In the rows, 128 means zero.
The rows of Y fall into 3 groups, and each row is roughly a mix of its group's hidden directions.
Y:
[[ 95 188 131  94 124 168 127 124 102 123 116 172 105 132 163 119]
 [ 96  81 114 130 117 129 116  85 147 117  89 172 146 173 145 121]
 [105 178 109 116 136 155 130 140  85 162 119 117 142 191 144 132]
 [105 184 143  85 132 166 136 130 117 124 115 153  86 129 175 126]
 [ 83  86  87 140 105 132 117 102 136 109 124 172 145 171 125 102]
 [113 189 109 113 141 159 121 156  90 161 123  98 134 169 152 132]
 [132 145 132 121 127 137 106 174 113 124 143  61 122  88 106 173]
 [154 174 164 119 154 101 131 119 109 139 100 154 113  83 171 106]
 [ 80 118  86 121  97 125  79  93 154 123  85 132 144 147 136 125]
 [ 97  90 109 122 105 170 123 143 142 110 147  97 134 167  92 175]
 [162  80 122 163 126  96 131 147 129 133 159  83 151 123  80 139]
 [172  87 166 128 147  96 153 137 156 133 127  78 108 117 121 161]
 [102 187 134  84 127 173 131 134 118 124 120 145  88 131 172 126]
 [143 163 114 156 134  68 105 114 116 152 112 122 159  82 116  96]
 [162  78 146 134 127 110 135 142 155 128 140  67 125 122  94 171]
 [ 65 193  98 111 141 142 117 144 104 138 109 120 125 140 155 124]
 [ 88 111 114 108 111 191 133 155 131 103 156 115 113 164 113 165]
 [107 179  96 120 130 154 107 151  88 161 118  97 147 174 143 131]
 [195 133 171 129 160 121 164 155 124 141 154 112 103 103 144 119]
 [111 166 118 122 142 134 143 113 115 135 122 186 114 145 175  71]
 [102 143  94 149 124 124 121  97 117 133 120 191 159 148 135  73]
 [125 119 104 155 130  80 115  85 138 142  98 165 159 135 140  76]
 [184  71 162 141 117 115 138 106 163 110 141 149 125  95 109 127]
 [163 174 149 122 140 128 130 167 104 144 151  77 118  85 114 152]
 [136 106 160 117 143 118 157  88 141 124  99 189 110 150 170 107]
 [140 107 131 155 139  62 126  88 146 131  99 161 145 101 134  90]
 [ 62 143 112 114 132 113 134  88 137 125  86 170 120 156 153 113]
 [113  78  97 153  97 113 104 141 115 112 151  99 153 134  73 149]
 [158  68 122 158 121  99 131 131 148 133 148  86 153 135  79 144]
 [128  84 126 126 119 158 121 143 139 130 129  78 147 175 103 184]
 [ 96  88  94 152  92 117  90 108 125 106 126 143 168 124  82 134]
 [ 97  89  86 141 105 129 112  95 139 125 114 161 155 184 127 104]
 [ 95 183 144  88 121 171 120 125 102 116 109 163 103 122 158 144]
 [111 185 105 115 134 161 115 153  89 161 122  99 142 173 146 134]
 [126 120 127 116 116 169 115 160 118 131 140  70 138 154 101 190]
 [128 142 140 103 128 184 144 179 103 115 170 105  94 136 128 158]
 [ 99  96 116 112 100 180 117 143 125 109 141 108 129 172 103 179]
 [118 182 104 111 132 160 107 156 100 161 119  86 135 167 153 134]
 [135 148 123 124 121 144 113 182 102 125 161  67 121  98 102 162]
 [ 82  94 100 135  96 118 106  83 139 112 103 165 156 155 104 128]
 [137  96  91 169 117  99 117 128 144 141 149  94 173 135  75 120]
 [ 79  93  87 137 106 135 113  98 138 111 115 173 147 170 128 106]
 [150  81 159 142 134  90 152 114 157  99 141 155 108  74 114 118]
 [186  86 142 155 117 129 134 147 106 130 171 112 151 128  81 143]
 [ 92  91  91 141  90 115  85  91 142 113 102 147 161 139 105 127]
 [112 121 115 112 124 189 129 158 135 131 142  85 132 181 121 170]
 [136  73 145 145 116  95 133  92 160  97 127 173 129  91 105 118]
 [ 88 117  88 127 108 173 124 151 143 119 160  94 137 165  92 153]
 [128 117 144 124 138 120 157  85 137 130 105 197 118 159 163  92]
 [130  94 140 139 132 109 145  79 135 124 102 199 140 154 145  99]
 [131 135 119 130 120 132 101 167 127 127 143  55 136  96  93 171]
 [169 181 158 113 164 145 155 151 111 159 131 119 109 131 172 116]
 [129 118 129 146 132  73 131  85 143 123 107 180 130  96 139  79]
 [185 105 147 125 115 159 122 158 149 122 163  83 119 102 107 158]
 [191  81 170 132 124 120 149  94 163 123 129 161 122 118 126 121]
 [119 103 139 126 130 122 138  77 146 121  93 198 131 153 158 104]
 [108  67 105 143  88 111  98  96 152 104 119 139 151 131  90 137]
 [195 126 160 143 135 155 147 160 101 137 175 119 142 116 100 141]
 [140 165 158 125 147  90 130 110 118 126 103 166 112  66 156 102]
 [154 105 170 112 137 119 129 144 144 122 116  72 109 100 119 190]
 [121  85 124 120 107 166 115 143 124 121 132  92 142 177 103 185]
 [ 85 105  87 134 104 156 108 128 149 125 131  99 160 172  92 156]
 [102  79 116 121  99 161 122 131 148 109 140 103 134 165  89 177]
 [ 71  99 100 136 105 103 114  83 135 112  99 167 147 152 113 122]
 [122 144 103 129 110 148 102 170 120 128 159  62 136 112  90 159]
 [203  97 178 135 140 127 170 131 132 136 157 132 116 129 119 131]
 [154 158 128 144 146  81 111  96 130 166  82 134 160 118 152  95]
 [ 78  93  83 139  95 133 101 100 136 114 116 153 157 165 108 123]
 [ 77  90 114 125 114 137 111  96 130  99  94 185 137 157 146 127]
 [160  82 119 171 136  79 135 131 139 141 145  94 160 124  87 121]
 [177 158 169 129 170 121 172 151 106 148 146 131 107 114 154 111]
 [160 105 155 122 129 122 137 158 134 128 147  61 111 112 100 179]
 [ 74 127  71 138 114 152 103 118 130 130 117 140 162 180 128 112]
 [ 87  93  92 138  92 126 102  99 122 123 114 140 163 176  95 139]
 [103 177 150  86 133 163 128 125 115 118 103 159  91 121 176 136]
 [123 178 115 109 144 150 132 159  98 165 125  85 121 176 157 134]
 [102 186 150  84 135 158 129 122 122 125  99 149  92 119 172 139]
 [144 128 122 133 124 133 114 179 117 127 161  56 125 100  99 160]
 [175 170 177 111 151 123 135 147 110 145 119 102 108  86 147 152]
 [142 125 121 151 130  68 121  82 140 142 100 164 148 111 135  78]
 [102 180 111 110 137 160 132 144  92 160 120 111 134 188 147 136]
 [189 158 154 122 155 145 147 168 110 157 151  90 114 126 150 128]
 [116 179 162  87 144 149 139 129 110 123 105 153  88 114 177 136]
 [183 167 173 105 147 178 152 137 138 144 137 134 111 123 156 133]
 [166 181 150 132 146  88 136 130 121 147 132 121 116  64 132 103]
 [ 72  85  93 138  98 101 104  94 142 106 108 145 144 143 103 130]
 [116 151 106 152 119  72 102  93 128 135 106 151 156  85 113  91]
 [ 77  92  91 128 105 166 123 128 154 110 140 120 141 175 100 151]
 [110 140 127 109 127 185 132 176 119 119 158  84 114 141 113 175]
 [ 92 137 124 101 113 193 126 161 120 107 149 106 111 145 115 176]
 [152  77 109 169 122  91 128 127 144 138 149  98 166 135  78 125]
 [ 82  96 104 122 116 155 120 100 143 113 104 172 138 185 148 120]
 [124 106 145 123 132 122 149  78 142 124  99 198 124 159 157 103]
 [140 137 108 139 123 127 117 174 122 137 166  54 133 110  91 147]
 [153 143 119 153 135  69 116  92 130 157 100 148 156 112 139  78]
 [127 155 112 120 117 155 110 181 109 126 165  67 118 107 108 154]
 [165  80 150 134 133 107 134 147 151 127 139  66 121 115 102 169]
 [151  88 110 169 125  91 120 140 134 135 150  86 166 119  78 132]
 [ 88 170 135  93 118 167 117 103 123 118  94 178 114 135 161 132]
 [162 179 155 104 159 155 151 158 126 152 134 101  98 126 170 127]
 [143 140 134 145 156  78 136  94 148 144  96 161 136 106 161  77]
 [148 104 159 130 131 111 137  97 173 100 119 174 113  70 135 112]
 [140 184 132 130 139  94 121 103 116 147 105 163 128  91 156  78]]
One row of each group comes first, with its name. Which group is each row after those in?
[127 152 115 127 120 141 104 174 113 129 154  61 130  98  97 163] => <72>
[192 130 153 133 136 144 127 168 133 126 165  93 119  76 122 137] => <31>
[175 163 175 112 151 125 154 152 112 134 143 117  90  83 148 131] => <114>

[ 82  84  95 138 100 125 105  91 143 109 107 163 153 161 114 123] => <114>
[179 107 155 139 120 161 140 154 122 117 178 118 138 105  83 156] => <31>
[137  75 150 139 120 100 138  95 168  93 129 168 118  85 110 121] => <31>
[103 154  80 136 113 167 102 158  93 116 160 152 134 131 143  84] => <72>
[146 187 150 110 168 136 152 159 118 148 130 109  96 113 175 116] => <31>
[147  92 112 163 124  96 111 142 137 134 143  76 164 112  77 145] => <72>
[187 111 174 125 153 119 185 136 123 147 150 123 102 152 136 128] => <31>
[103  89 106 134 116 129 110  89 138 128  90 166 156 185 146 116] => <114>
[191 100 174 132 136 118 155  92 153 132 122 173 123 121 140 110] => <31>
